In the data rows, 500 means zero.
Some points:
[423,372,609,621,484,610,487,646,432,382,395,492,468,311,286,463,446,560,519,446,535,319,430,473,401,472,380,394,465,570,499,519,530,688,423,557,616,645,412,552,579,495,654,556,615,623,558,588,457,528,604,494,387,540,477,427,478,454,519,389,490,619,629,350]
[579,563,612,540,435,596,526,694,497,476,402,535,487,564,825,500,549,537,399,465,755,391,411,513,356,563,479,442,641,443,522,678,448,541,475,602,515,467,422,552,569,487,317,590,483,412,545,614,431,479,571,460,514,552,425,507,422,490,482,564,579,487,589,526]
[506,641,432,458,399,570,645,574,511,510,634,517,435,360,455,574,396,510,464,507,617,550,471,484,496,516,562,545,460,462,411,390,385,545,611,487,592,633,503,424,427,638,550,433,523,636,501,547,626,321,550,365,540,484,487,647,468,370,421,516,367,462,397,621]
[705,530,443,373,512,510,645,318,581,527,618,402,557,594,490,363,421,458,602,436,463,473,480,609,500,571,522,442,560,526,642,504,469,544,432,596,471,570,416,517,505,497,563,440,524,571,383,490,541,582,426,456,362,488,661,406,447,281,414,581,541,427,439,573]
[496,542,533,601,596,443,355,582,519,548,438,420,495,524,506,543,427,418,562,415,679,303,428,475,531,500,742,511,460,564,573,401,611,435,525,645,488,441,532,424,517,529,644,359,548,589,408,546,534,490,565,471,535,498,581,632,605,454,396,301,430,407,668,465]
[474,348,528,471,567,520,504,559,535,547,558,702,358,516,471,509,600,428,567,536,535,609,483,456,583,418,329,562,635,477,654,457,573,441,529,593,369,411,540,233,511,502,366,408,439,214,616,647,500,414,504,328,528,488,518,654,458,436,333,451,588,529,541,518]
[406,448,529,414,496,541,400,732,469,492,480,445,473,516,402,329,552,512,448,320,568,617,483,497,477,545,475,715,261,653,449,550,441,480,367,495,628,533,521,736,405,471,597,538,504,446,433,494,445,578,481,258,556,408,465,596,495,471,523,449,385,602,454,503]
[543,311,509,577,478,420,538,468,542,510,351,447,433,358,511,439,534,511,334,591,520,425,718,515,587,683,657,604,630,586,329,571,499,540,511,559,405,528,366,502,460,407,532,405,384,481,347,465,496,419,373,695,391,436,674,529,557,409,542,454,451,502,340,521]
[494,589,438,599,554,458,583,503,614,341,638,455,620,503,508,547,600,463,584,388,496,503,506,503,450,526,542,556,641,335,556,445,302,480,515,551,463,290,488,504,460,384,574,631,376,461,499,601,628,373,634,592,427,378,422,471,587,507,638,453,529,467,423,433]
[420,547,608,415,471,541,425,401,454,417,507,516,453,410,558,455,578,502,485,627,491,526,405,567,602,529,457,461,463,583,532,409,406,426,519,551,596,587,634,393,437,383,495,498,489,579,503,424,409,543,602,548,423,605,414,498,483,556,477,404,549,257,302,315]
[551,481,359,640,420,557,451,457,491,493,594,665,390,604,563,439,449,328,573,273,644,497,484,447,589,649,301,483,419,382,403,475,573,519,485,504,473,405,481,343,512,578,532,539,616,357,552,397,593,508,527,532,499,466,472,548,624,633,529,587,470,462,437,422]
[471,434,336,488,603,436,546,561,457,554,565,646,462,524,542,745,562,663,386,499,481,362,341,426,619,585,429,551,327,515,546,627,573,484,477,499,515,497,515,485,703,344,650,431,407,522,435,417,597,466,415,550,500,633,382,377,469,477,596,410,561,547,443,507]
[410,323,687,459,523,664,528,479,490,527,531,580,496,606,723,666,622,379,557,677,716,505,620,498,627,390,498,373,531,349,528,575,514,599,472,559,464,549,600,401,350,524,562,478,444,383,615,417,638,417,428,429,675,356,542,645,452,598,415,438,476,606,559,459]
[526,524,437,522,429,569,605,485,424,541,547,507,422,549,563,416,417,675,462,626,486,314,503,578,347,431,395,429,435,482,581,435,410,272,379,406,421,551,509,644,525,510,430,387,406,464,527,491,454,616,458,697,514,440,597,664,448,557,516,439,447,607,504,547]
[466,467,536,571,597,383,512,475,481,667,524,540,471,390,503,538,373,699,450,407,497,465,491,615,588,450,423,578,555,291,408,341,389,477,424,538,551,552,586,531,450,594,387,678,531,420,541,387,515,449,525,425,494,582,575,357,529,563,391,413,557,404,644,450]
[480,400,498,477,757,675,301,547,426,481,572,469,435,489,635,600,590,527,595,572,477,524,540,350,551,379,559,618,492,538,494,512,239,563,525,497,346,459,507,473,497,656,554,387,606,370,555,447,447,525,662,458,618,565,369,404,568,451,447,618,484,567,515,577]
[600,558,284,532,435,462,407,360,564,538,521,466,369,496,320,484,512,601,476,426,429,533,513,476,465,347,593,452,495,480,578,576,535,644,450,532,310,471,381,671,448,477,351,537,517,749,562,348,452,460,446,444,568,367,549,627,446,445,593,377,448,261,498,435]
[530,550,426,405,451,440,554,531,682,652,473,483,581,451,377,379,387,577,339,607,441,544,544,441,507,592,483,395,566,598,674,461,532,505,536,417,665,412,449,570,616,535,536,441,364,481,477,395,587,450,601,405,579,437,394,448,390,567,372,565,510,428,455,366]
[622,508,693,544,397,600,361,507,666,508,420,482,606,426,452,489,499,566,656,321,543,549,481,394,434,538,592,357,369,466,553,491,501,600,678,441,433,665,426,481,513,617,541,560,374,341,427,556,447,400,385,552,456,617,500,672,610,683,530,548,520,553,608,608]
[441,587,293,426,456,374,587,568,472,390,567,434,584,577,456,432,493,434,490,600,368,437,580,459,600,583,497,732,545,397,620,418,546,485,584,512,554,556,481,532,442,534,539,558,422,615,589,465,265,691,416,456,457,503,555,426,457,579,525,553,488,434,567,617]
[209,442,542,306,568,411,392,476,412,524,395,470,603,479,349,581,480,507,373,599,405,569,309,560,258,613,367,369,386,526,377,649,508,577,379,409,539,305,484,363,466,479,468,417,581,383,602,557,518,538,417,518,540,684,631,539,476,343,529,319,440,447,578,499]
[373,419,495,597,661,488,428,292,444,436,316,619,519,452,503,457,455,536,568,552,525,478,542,574,563,520,482,581,406,493,496,546,557,532,441,397,619,375,612,454,536,582,525,584,581,495,585,632,628,530,239,601,504,495,325,570,386,416,483,514,514,483,515,564]
[444,754,505,361,551,504,466,543,384,606,413,464,537,360,592,376,582,579,436,485,454,499,678,491,577,376,421,441,519,563,505,547,691,564,480,427,514,528,430,495,500,425,429,535,436,707,546,424,518,406,564,565,448,316,597,387,684,426,425,603,556,570,532,622]
[633,409,467,446,524,475,490,516,457,404,608,448,561,537,399,397,578,462,252,373,384,464,619,482,626,449,541,435,581,370,489,523,607,399,500,390,637,570,493,634,619,606,363,479,570,686,424,652,616,573,506,526,563,489,442,600,681,449,538,492,508,396,494,487]
[513,418,409,640,393,443,360,382,504,442,564,357,620,424,535,646,551,462,515,568,466,480,470,546,489,438,594,431,535,706,482,483,517,537,636,422,719,519,481,467,493,449,423,582,621,548,475,444,563,530,570,523,459,423,644,610,454,574,538,553,554,546,437,695]
[593,489,438,300,267,445,472,357,547,438,445,462,447,557,438,560,447,579,458,520,628,543,446,571,564,501,567,476,669,482,459,319,559,455,567,390,399,480,567,592,520,337,494,444,558,460,488,483,347,488,612,539,427,335,451,334,505,472,432,498,404,526,348,637]
[655,449,666,526,424,354,554,541,535,511,586,600,597,622,490,546,557,285,762,571,566,434,377,327,522,422,445,633,484,445,404,435,497,483,428,444,473,427,482,594,532,489,374,552,420,562,470,363,592,461,508,596,754,573,448,432,509,399,382,577,405,623,642,490]
[649,566,464,525,652,575,565,528,642,656,490,590,705,377,402,627,673,357,673,447,544,500,568,602,422,534,369,546,484,546,459,643,403,498,642,604,441,493,588,391,446,519,474,412,612,479,519,507,510,564,562,479,481,575,406,499,573,623,519,489,350,540,603,537]
[518,457,405,460,658,642,594,552,526,361,475,492,520,533,527,572,349,563,421,588,452,644,444,469,504,493,665,463,491,558,422,470,424,387,319,506,581,471,569,350,596,418,341,652,469,719,441,538,452,442,592,535,525,480,624,513,456,592,573,499,510,530,496,486]
[522,571,495,549,315,459,430,575,491,401,542,644,518,588,462,326,474,592,614,611,410,420,670,691,404,283,670,405,374,573,473,527,566,524,538,588,384,410,520,520,572,634,315,573,593,438,434,546,508,370,485,350,406,787,551,432,404,492,601,513,438,509,265,373]
[494,585,538,548,368,470,547,278,650,360,502,508,338,467,613,536,424,489,454,511,305,636,556,505,436,491,482,577,452,577,521,452,610,450,491,717,529,483,418,558,390,471,533,309,503,632,452,494,438,541,476,542,687,366,510,458,570,557,449,631,564,484,496,468]
[504,474,500,577,386,476,589,486,321,526,488,410,486,591,505,398,481,607,434,461,386,693,415,411,542,527,630,569,486,452,673,582,537,468,562,488,503,559,617,414,446,407,470,433,665,579,562,451,423,398,537,602,516,459,426,535,437,393,463,488,608,608,490,355]
[573,655,505,626,562,411,528,508,282,527,619,469,581,472,555,619,398,428,413,597,522,684,449,398,429,476,583,434,607,583,522,378,631,425,614,460,464,588,351,699,432,495,396,412,454,443,368,441,439,541,466,531,421,289,477,440,549,431,659,500,478,442,486,379]
[166,497,506,376,558,440,413,653,378,507,390,574,350,513,415,604,491,345,515,352,411,561,479,664,407,437,449,418,576,580,356,738,468,409,415,287,564,446,500,608,602,590,703,454,553,494,526,508,545,437,510,472,293,554,493,510,286,578,627,522,596,383,653,593]
[750,651,401,496,522,515,521,455,432,534,403,430,493,588,476,499,530,551,392,433,410,469,579,473,628,409,508,507,510,481,418,402,581,608,448,403,527,533,565,401,390,426,543,383,470,277,621,543,487,497,584,467,516,545,470,506,507,375,638,549,687,477,465,479]
[316,481,642,658,596,652,503,533,596,574,458,430,368,554,413,541,568,477,462,540,464,532,549,539,340,585,356,469,492,403,315,453,623,503,410,445,451,561,579,491,519,431,522,531,591,526,508,562,466,542,533,424,444,641,470,602,553,502,446,456,513,524,349,566]
There is one direction along which these points spread out most. Take the direction at right angles to it along which they spread out most. Go by this last direction. How far along it is each point below, from 0 to 99? 50 is the average, and the first point above lies past it. One standard deviation of the points above along it is 16.
[406,448,529,414,496,541,400,732,469,492,480,445,473,516,402,329,552,512,448,320,568,617,483,497,477,545,475,715,261,653,449,550,441,480,367,495,628,533,521,736,405,471,597,538,504,446,433,494,445,578,481,258,556,408,465,596,495,471,523,449,385,602,454,503] >> 67
[373,419,495,597,661,488,428,292,444,436,316,619,519,452,503,457,455,536,568,552,525,478,542,574,563,520,482,581,406,493,496,546,557,532,441,397,619,375,612,454,536,582,525,584,581,495,585,632,628,530,239,601,504,495,325,570,386,416,483,514,514,483,515,564] >> 62
[166,497,506,376,558,440,413,653,378,507,390,574,350,513,415,604,491,345,515,352,411,561,479,664,407,437,449,418,576,580,356,738,468,409,415,287,564,446,500,608,602,590,703,454,553,494,526,508,545,437,510,472,293,554,493,510,286,578,627,522,596,383,653,593] >> 94
[471,434,336,488,603,436,546,561,457,554,565,646,462,524,542,745,562,663,386,499,481,362,341,426,619,585,429,551,327,515,546,627,573,484,477,499,515,497,515,485,703,344,650,431,407,522,435,417,597,466,415,550,500,633,382,377,469,477,596,410,561,547,443,507] >> 60
[441,587,293,426,456,374,587,568,472,390,567,434,584,577,456,432,493,434,490,600,368,437,580,459,600,583,497,732,545,397,620,418,546,485,584,512,554,556,481,532,442,534,539,558,422,615,589,465,265,691,416,456,457,503,555,426,457,579,525,553,488,434,567,617] >> 52
[518,457,405,460,658,642,594,552,526,361,475,492,520,533,527,572,349,563,421,588,452,644,444,469,504,493,665,463,491,558,422,470,424,387,319,506,581,471,569,350,596,418,341,652,469,719,441,538,452,442,592,535,525,480,624,513,456,592,573,499,510,530,496,486] >> 58
[633,409,467,446,524,475,490,516,457,404,608,448,561,537,399,397,578,462,252,373,384,464,619,482,626,449,541,435,581,370,489,523,607,399,500,390,637,570,493,634,619,606,363,479,570,686,424,652,616,573,506,526,563,489,442,600,681,449,538,492,508,396,494,487] >> 57
[530,550,426,405,451,440,554,531,682,652,473,483,581,451,377,379,387,577,339,607,441,544,544,441,507,592,483,395,566,598,674,461,532,505,536,417,665,412,449,570,616,535,536,441,364,481,477,395,587,450,601,405,579,437,394,448,390,567,372,565,510,428,455,366] >> 55
[474,348,528,471,567,520,504,559,535,547,558,702,358,516,471,509,600,428,567,536,535,609,483,456,583,418,329,562,635,477,654,457,573,441,529,593,369,411,540,233,511,502,366,408,439,214,616,647,500,414,504,328,528,488,518,654,458,436,333,451,588,529,541,518] >> 26
[750,651,401,496,522,515,521,455,432,534,403,430,493,588,476,499,530,551,392,433,410,469,579,473,628,409,508,507,510,481,418,402,581,608,448,403,527,533,565,401,390,426,543,383,470,277,621,543,487,497,584,467,516,545,470,506,507,375,638,549,687,477,465,479] >> 44
[423,372,609,621,484,610,487,646,432,382,395,492,468,311,286,463,446,560,519,446,535,319,430,473,401,472,380,394,465,570,499,519,530,688,423,557,616,645,412,552,579,495,654,556,615,623,558,588,457,528,604,494,387,540,477,427,478,454,519,389,490,619,629,350] >> 75
[655,449,666,526,424,354,554,541,535,511,586,600,597,622,490,546,557,285,762,571,566,434,377,327,522,422,445,633,484,445,404,435,497,483,428,444,473,427,482,594,532,489,374,552,420,562,470,363,592,461,508,596,754,573,448,432,509,399,382,577,405,623,642,490] >> 21
[209,442,542,306,568,411,392,476,412,524,395,470,603,479,349,581,480,507,373,599,405,569,309,560,258,613,367,369,386,526,377,649,508,577,379,409,539,305,484,363,466,479,468,417,581,383,602,557,518,538,417,518,540,684,631,539,476,343,529,319,440,447,578,499] >> 89
